In the rows, 128 means zero.
Turns, then the turns between two rows, first turn first; the first pair answered:
remat (before |-> after):
[126 137 133 142 112 125 149 129 135 126 149 118 121] |-> [125 135 128 141 124 138 128 108 115 142 145 121 140]
[139 115 117 115 109 115 135 164 126 169 133 140 152] |-> [112 124 153 137 103 129 163 170 121 149 144 135 114]
[118 121 155 145 132 143 126  98 107 136 121 128 124] |-> [138 107 119 119 128 117 117 110 117 143 107 118 156]
vaf (before |-> after):
[136 131 107  85 144 142 100 131  96 143 134 158 225] |-> [ 93 151 180 120 116 168 144 158  65 107 157 163 173]
[147 111 117 101 119 114 131 156 117 123 122 135 151] |-> [138 114 137 108 108 125 147 162 116 115 120 133 142]
[123 139 170 127 114 139  96 121 114 139 126 146 158] |-> [110 141 186 146 116 132 119 118 118 115 128 132 123]
[138 101 123  71 134 114 123 132 109 148 113 142 169] |-> [118 109 161  82 110 137 151 149  87 138 128 152 140]
Dumek (before |-> after):
[131 105  83  96 129 118 131 166 153 143 121 141 131] |-> [104 129 100 143 157 157  99 109 137 149 129 141 100]
[148 110  99 108 142 105 124 136 145 130 122 124 143] |-> [117 131 143 144 150 156 122 105 122 138 137 127 107]
[124 138 126 134 131 111 134 124 142  92 139 109  97] |-> [112 136 137 135 118 121 139 137 143  91 137 121  87]
Then:
(2 to 3 turns a pair)
[129  92 127 115 104  81 206 164 145 142 126  87 109] |-> [123  98 118 152 138  73 175 105 157 138 117  76  75]	Dumek Dumek vaf
[118 135 131 125 151 189  92 121  85 158 150 144 140] |-> [146 119  82 104 146 151  82 125 113 164 133 125 175]	vaf remat
[160 125  74 104 128 106 110 124 170 139 109 114 157] |-> [155 127  79 125 122 101 132 118 187 117 109 104 119]	remat vaf
[161 105 107 114 115  82 130 165 121 124  99 112 192] |-> [118 131 164 166 150 159  95 110  73 153 111 130 151]	remat remat
[121 115 137 168 155  97 127  80 155 112 104  99  60] |-> [142 123 118 128 168 128  60  78 111 187  99 125 154]	remat vaf
[130 128 131 101 110 146 120 140  86 166 140 146 176] |-> [125 120 148 116  91 105 177 163 131 112 132 123 124]	remat vaf
[123 113 125 122  85 100 183 180 151  94 134 114 104] |-> [147 110  79  87  99  91 133 173 148 133 129 127 171]	vaf vaf
[109 121 162 104  79 118 177 208 118 117 161 135 135] |-> [166 126  64 114 169  92  90  89 157 147 119 107 168]	vaf Dumek vaf
[121 142 113 117 130 106 165 144 138 123 136 123 113] |-> [125 144 102 100 132 108 141 147 127 146 134 130 139]	vaf vaf
[153 114 178  98 107 128 148 202 109 125 139 127 127] |-> [163 117 156  96 134 141 101 180  94 161 132 129 172]	remat remat
[151 122  91 125 150 111  98 108 140 140 108 115 163] |-> [119 129 134 164 135 121 143 111 154 103 116 106  93]	remat Dumek
[124 135 109 105 101 175 137 152 120 140 144 172 175] |-> [112 134 122 125  98 151 184 160 160  90 146 148 117]	remat vaf
